In the data rows, 50 means zero.
How far apart are the two rows of each pair, measured in a hidden way? 0 means very close, and 20 very far. Two or three weighted sums of its numbers give each row a place; it is the straight-line distance between the places.
tensor([50, 45, 71, 43, 51, 69, 39, 44, 63, 54])
tensor([58, 59, 39, 77, 41, 42, 61, 41, 59, 62]) 7
tensor([40, 40, 54, 25, 56, 47, 52, 63, 59, 61])
tensor([30, 41, 31, 61, 33, 47, 54, 69, 45, 55]) 6
tensor([38, 32, 81, 44, 74, 71, 69, 70, 47, 71])
tensor([43, 50, 38, 47, 55, 54, 32, 52, 39, 09]) 19
tensor([23, 69, 43, 51, 45, 51, 34, 79, 47, 30])
tensor([30, 57, 55, 48, 42, 50, 52, 55, 40, 44]) 4
tensor([58, 73, 47, 56, 65, 53, 28, 44, 57, 35])
tensor([51, 49, 54, 38, 61, 55, 44, 58, 36, 27]) 5
tensor([54, 55, 31, 55, 63, 34, 41, 46, 67, 36])
tensor([42, 43, 49, 46, 67, 57, 42, 43, 45, 56]) 7
tensor([58, 72, 38, 39, 46, 55, 39, 41, 32, 32])
tensor([58, 66, 54, 49, 44, 40, 61, 47, 51, 47]) 10
tensor([62, 58, 50, 37, 47, 44, 49, 36, 44, 55])
tensor([43, 48, 53, 58, 43, 30, 63, 71, 61, 51]) 12
tensor([54, 39, 62, 57, 44, 55, 62, 46, 64, 40])
tensor([69, 42, 68, 42, 57, 63, 39, 53, 45, 24]) 4
tensor([50, 87, 31, 57, 35, 61, 46, 44, 38, 70])
tensor([54, 53, 48, 38, 63, 37, 59, 46, 74, 37]) 13
tensor([58, 58, 60, 64, 45, 67, 30, 36, 51, 40])
tensor([47, 47, 55, 44, 87, 66, 72, 70, 35, 83]) 15
tensor([35, 59, 14, 51, 46, 38, 35, 40, 56, 51])
tensor([67, 56, 53, 54, 54, 57, 53, 61, 28, 29]) 8
tensor([48, 41, 57, 28, 59, 37, 78, 45, 55, 60])
tensor([68, 52, 47, 45, 51, 44, 36, 43, 41, 42]) 8
tensor([54, 55, 60, 38, 80, 55, 49, 48, 56, 39])
tensor([57, 60, 72, 55, 34, 47, 42, 49, 57, 64]) 8
tensor([19, 69, 37, 44, 76, 58, 87, 48, 29, 46])
tensor([37, 54, 53, 31, 57, 31, 54, 58, 80, 47]) 14
tensor([49, 61, 62, 44, 48, 64, 46, 38, 39, 41])
tensor([60, 46, 57, 51, 57, 49, 45, 65, 53, 45]) 7
tensor([39, 44, 45, 47, 40, 46, 56, 55, 50, 36])
tensor([47, 42, 38, 60, 42, 61, 62, 46, 44, 55]) 10
tensor([55, 52, 52, 76, 54, 55, 60, 57, 47, 57])
tensor([62, 58, 71, 49, 29, 57, 76, 50, 82, 59]) 3
tensor([66, 75, 67, 46, 68, 50, 03, 41, 47, 44])
tensor([65, 40, 85, 48, 73, 53, 44, 40, 47, 66]) 8
tensor([38, 52, 40, 60, 44, 51, 63, 29, 41, 57])
tensor([49, 30, 51, 47, 56, 59, 41, 51, 31, 54]) 4
tensor([41, 56, 43, 36, 34, 50, 28, 53, 44, 54])
tensor([29, 53, 53, 61, 24, 45, 63, 45, 55, 71]) 7
tensor([39, 50, 40, 42, 37, 47, 51, 47, 45, 52])
tensor([64, 33, 54, 59, 67, 45, 43, 49, 57, 33]) 10
tensor([36, 51, 59, 57, 58, 43, 50, 52, 69, 58])
tensor([46, 50, 54, 41, 45, 50, 64, 50, 51, 40]) 11
tensor([66, 25, 65, 68, 71, 49, 81, 76, 33, 79])
tensor([51, 84, 77, 42, 50, 43, 46, 48, 64, 57]) 15
tensor([58, 63, 40, 52, 43, 43, 56, 38, 57, 56])
tensor([41, 53, 55, 41, 53, 47, 52, 65, 42, 63]) 8
tensor([46, 48, 56, 75, 47, 61, 36, 70, 53, 44])
tensor([39, 33, 55, 67, 54, 45, 40, 56, 61, 35]) 7
tensor([64, 48, 69, 44, 19, 57, 49, 44, 75, 55])
tensor([47, 60, 68, 32, 50, 49, 63, 51, 63, 54]) 10
tensor([60, 56, 33, 53, 21, 61, 52, 36, 30, 63])
tensor([52, 47, 37, 55, 74, 52, 31, 53, 42, 52]) 15
tensor([53, 54, 40, 68, 31, 43, 46, 45, 57, 47])
tensor([41, 38, 71, 49, 34, 51, 00, 48, 54, 47]) 8
tensor([52, 52, 55, 65, 15, 45, 06, 65, 64, 65])
tensor([48, 66, 45, 57, 44, 45, 45, 59, 51, 53]) 3
tensor([64, 44, 69, 53, 33, 30, 34, 54, 79, 66])
tensor([78, 46, 65, 77, 27, 53, 46, 54, 37, 68]) 14
tensor([58, 35, 66, 57, 59, 51, 73, 54, 60, 59])
tensor([36, 42, 47, 52, 53, 48, 61, 55, 64, 08]) 12
tensor([56, 79, 47, 36, 37, 58, 38, 28, 40, 73])
tensor([62, 59, 42, 47, 66, 53, 62, 55, 49, 62]) 5
tensor([47, 46, 57, 49, 79, 56, 49, 43, 45, 22])
tensor([73, 39, 73, 47, 27, 44, 30, 49, 45, 78]) 9
tensor([48, 54, 57, 50, 47, 48, 63, 54, 47, 63])
tensor([60, 46, 57, 59, 61, 57, 35, 45, 45, 54]) 9
tensor([44, 62, 26, 56, 42, 40, 37, 52, 70, 23])
tensor([59, 41, 57, 52, 36, 44, 34, 56, 76, 48]) 6
tensor([54, 46, 51, 61, 61, 55, 44, 43, 28, 73])
tensor([40, 47, 35, 33, 56, 54, 85, 64, 67, 36]) 5
tensor([51, 44, 64, 36, 54, 49, 56, 52, 48, 55])
tensor([44, 87, 18, 36, 37, 39, 35, 36, 60, 19]) 11
tensor([45, 71, 51, 50, 28, 38, 34, 38, 67, 54])
tensor([67, 58, 36, 56, 73, 45, 65, 53, 42, 52]) 10
tensor([48, 59, 49, 65, 40, 41, 36, 51, 47, 55])
tensor([55, 32, 37, 73, 44, 44, 37, 49, 76, 25]) 14
tensor([48, 38, 62, 28, 62, 43, 59, 62, 59, 49])
tensor([56, 69, 56, 27, 49, 40, 18, 51, 73, 63]) 5
tensor([13, 28, 51, 64, 58, 53, 71, 58, 45, 28])
tensor([52, 53, 33, 48, 44, 51, 51, 57, 49, 56]) 6
tensor([60, 50, 67, 66, 47, 38, 37, 62, 72, 32])
tensor([64, 54, 58, 67, 62, 56, 55, 52, 37, 59]) 11
tensor([58, 41, 67, 51, 53, 44, 63, 37, 42, 49])
tensor([53, 74, 31, 41, 64, 49, 65, 50, 45, 61]) 5
tensor([57, 67, 43, 48, 54, 64, 59, 48, 31, 60])
tensor([41, 13, 76, 60, 36, 56, 51, 73, 62, 39]) 8
tensor([48, 40, 64, 36, 30, 55, 47, 38, 43, 71])
tensor([44, 52, 63, 35, 59, 62, 63, 68, 32, 72]) 8
tensor([55, 38, 65, 50, 38, 56, 49, 65, 48, 58])
tensor([64, 51, 54, 48, 44, 34, 17, 39, 63, 38]) 13
tensor([31, 43, 55, 55, 50, 45, 59, 40, 71, 48])
tensor([47, 74, 29, 36, 37, 49, 54, 40, 62, 32]) 9
tensor([51, 50, 54, 45, 45, 48, 57, 44, 48, 49])
tensor([35, 66, 42, 57, 23, 43, 43, 75, 36, 59]) 12
tensor([52, 39, 70, 66, 52, 51, 56, 47, 64, 58])
tensor([60, 87, 37, 56, 46, 54, 38, 48, 24, 72]) 8
tensor([99, 33, 57, 75, 64, 59, 50, 46, 55, 74])
tensor([61, 56, 57, 58, 46, 43, 36, 39, 57, 48]) 18
tensor([58, 45, 40, 62, 51, 40, 57, 49, 61, 45])
tensor([49, 37, 52, 45, 37, 45, 56, 51, 49, 38]) 5
tensor([51, 52, 56, 56, 53, 54, 59, 56, 55, 49])
tensor([51, 39, 69, 61, 64, 66, 33, 44, 60, 29]) 10
tensor([67, 33, 60, 93, 92, 50, 56, 38, 43, 75])
tensor([82, 41, 48, 46, 56, 35, 38, 30, 45, 52]) 12
tensor([36, 60, 14, 47, 61, 43, 73, 49, 68, 23])
tensor([41, 51, 46, 47, 82, 58, 62, 32, 44, 53]) 5
tensor([38, 71, 41, 49, 54, 63, 51, 41, 31, 50])
tensor([20, 44, 69, 35, 47, 46, 55, 50, 61, 48]) 12
tensor([56, 38, 57, 56, 58, 39, 00, 53, 47, 59])
tensor([33, 58, 48, 58, 64, 62, 44, 58, 72, 37]) 10
tensor([46, 29, 57, 53, 47, 39, 71, 73, 63, 58])
tensor([35, 30, 38, 41, 40, 45, 56, 42, 64, 37]) 14
tensor([34, 40, 67, 53, 33, 56, 51, 65, 62, 45])
tensor([47, 75, 35, 39, 55, 51, 54, 46, 09, 78]) 7
tensor([53, 50, 66, 48, 69, 54, 56, 51, 48, 44])
tensor([24, 54, 40, 33, 43, 53, 56, 47, 65, 40]) 7
tensor([30, 66, 38, 55, 54, 64, 47, 51, 44, 45])
tensor([46, 57, 25, 57, 40, 27, 54, 46, 73, 33]) 8
tensor([58, 54, 72, 39, 61, 50, 28, 54, 60, 25])
tensor([42, 72, 31, 44, 63, 47, 45, 30, 51, 41]) 6
tensor([26, 44, 33, 57, 64, 53, 54, 64, 57, 39])
tensor([46, 52, 56, 45, 47, 60, 60, 58, 56, 39]) 4
tensor([39, 48, 43, 27, 42, 32, 41, 63, 61, 52])
tensor([13, 30, 46, 43, 68, 55, 75, 52, 63, 44]) 10
tensor([45, 53, 60, 65, 37, 65, 53, 47, 38, 66])
tensor([56, 42, 61, 42, 47, 27, 44, 57, 43, 91]) 17
tensor([38, 54, 24, 60, 46, 49, 51, 57, 46, 49])
tensor([39, 54, 29, 41, 57, 49, 83, 45, 18, 80]) 7
tensor([70, 49, 70, 64, 70, 59, 61, 56, 40, 48])
tensor([53, 42, 29, 57, 64, 40, 68, 42, 64, 70]) 2
tensor([44, 72, 45, 33, 45, 41, 47, 49, 45, 35])
tensor([35, 51, 55, 53, 52, 50, 55, 58, 31, 45]) 4
tensor([32, 44, 43, 39, 43, 50, 46, 42, 44, 51])
tensor([41, 30, 61, 41, 57, 48, 60, 71, 73, 47]) 9
tensor([64, 38, 67, 69, 55, 49, 49, 36, 62, 49])
tensor([65, 41, 40, 39, 65, 54, 50, 57, 50, 28]) 7
tensor([39, 47, 40, 42, 49, 45, 61, 39, 42, 65])
tensor([62, 53, 47, 40, 43, 51, 57, 58, 53, 45]) 4
tensor([26, 54, 26, 48, 31, 44, 63, 53, 22, 41])
tensor([56, 52, 45, 70, 60, 71, 42, 51, 66, 51]) 19
tensor([47, 34, 52, 14, 46, 42, 53, 51, 57, 39])
tensor([40, 64, 29, 32, 37, 55, 43, 49, 92, 49]) 6
tensor([47, 71, 17, 43, 33, 34, 41, 37, 49, 70])
tensor([54, 54, 61, 33, 55, 45, 54, 59, 45, 55]) 5
tensor([31, 44, 43, 48, 56, 70, 55, 60, 37, 35])
tensor([61, 51, 59, 55, 64, 59, 49, 50, 54, 51]) 8
tensor([54, 47, 59, 53, 45, 52, 70, 46, 63, 53])
tensor([43, 29, 75, 49, 69, 60, 70, 59, 44, 61]) 4
tensor([34, 42, 54, 55, 39, 67, 28, 59, 44, 45])
tensor([55, 46, 57, 64, 55, 74, 46, 40, 22, 41]) 8
tensor([46, 55, 68, 37, 47, 40, 39, 44, 52, 50])
tensor([58, 30, 68, 42, 61, 62, 53, 58, 32, 75]) 14
tensor([42, 40, 37, 45, 60, 59, 59, 34, 42, 47])
tensor([50, 41, 52, 39, 50, 46, 48, 44, 21, 62]) 10
tensor([31, 34, 47, 57, 58, 39, 59, 61, 69, 59])
tensor([65, 64, 94, 60, 50, 45, 49, 38, 59, 27]) 4
tensor([57, 56, 52, 39, 44, 47, 60, 46, 55, 44])
tensor([56, 48, 59, 47, 71, 53, 64, 40, 47, 48]) 4
tensor([39, 54, 38, 32, 37, 39, 63, 30, 62, 35])
tensor([31, 49, 46, 52, 39, 41, 43, 58, 54, 44]) 8
